Here are some numbered points:
[ 0.76  0.13 -0.23 -0.06 -2.04  0.48 -1.51 -1.07] 0
[ 0.81 -0.21 -0.42 -0.36 -1.61  0.05 -1.34 -0.69] 1
[-1.09 -0.29  0.79  0.4   0.4   0.55  0.67 -0.85] 2
[-0.7  -0.66  0.77  0.17  0.27  0.73  0.52 -0.83] 3
[ 0.28 -1.11  0.59 -0.17 -0.11  0.9   0.12  0.96] 4
[-0.47  4.31 -0.59  0.75 -2.52 -0.56 -2.23 -2.73] 5
[ 0.2  -0.49  0.39 -0.03  0.42  0.31 -0.12  0.01] 6
[-0.33  2.48  0.05  0.77 -2.09  0.09 -1.79 -1.92] 7
[ 1.   -1.03  0.3  -0.71 -0.92  1.14 -0.95  0.67] 8
[-0.01 -0.75  0.68 -0.08  0.02  0.96  0.04  0.3 ] 9
[ 0.25 -0.84  0.23 -0.03  0.1   0.43 -0.07  0.61] 10
[-0.07  1.11 -2.   -0.27 -0.09 -2.21 -0.75 -0.84] 11
[ 0.8   1.57 -2.15 -1.32  0.73 -2.53 -0.87  0.09] 12
[-1.08 -0.61  0.71  0.75  1.48  0.27  1.47 -1.16] 13
[-1.16 -1.18  0.61  1.24  0.94  0.33  1.59  0.5 ] 14
[-1.4  -0.8   0.77  1.41  1.14  0.36  1.94 -0.19] 15
[ 0.36 -0.55  0.66 -0.06  0.31  0.79 -0.08  0.74] 16
[ 1.5  -0.69  0.03 -1.11 -1.21  0.72 -0.16  1.19] 17
[-0.46 -0.02  0.82  0.47  0.51  0.44  0.69 -0.5 ] 18
[ 1.09  0.73 -0.6  -0.77 -0.16 -0.2  -1.19 -0.02] 19
New points follow, each followed by the numbers of its three nearest points above, looking only along the 2 directions in which the numbered points spread most, nearest first.
[-0.54  1.79 -0.18  0.52 -0.93 -0.21 -0.79 -1.42] 11 7 12
[-0.66 -0.62  0.52  1.    0.46  0.35  0.89  1.02] 3 18 14
[ 1.96 -0.15 -1.08 -2.1  -0.18 -0.77 -0.68  1.35] 17 8 19
[-1.05  1.11  0.51  0.85  0.6   0.24  0.74 -0.4 ] 2 18 3
[ 2.05 -0.25 -0.97 -2.11 -0.36 -0.59 -0.74  1.45] 17 8 19
[-0.51 -0.65  0.73  0.59  0.34  0.31  0.41  0.9 ] 9 3 6
[-0.27 -0.24  0.34 -0.08  1.03  0.09  0.12 -1.59] 18 2 3
[-0.24  1.06 -1.97 -0.03 -0.27 -2.13 -0.74 -1.1 ] 11 7 12
[ 2.17 -0.43 -0.57 -1.93 -1.02  0.07 -0.71  1.55] 17 8 19
[-0.37 -1.    0.63  0.5   0.18  0.44  0.31  1.15] 9 16 4
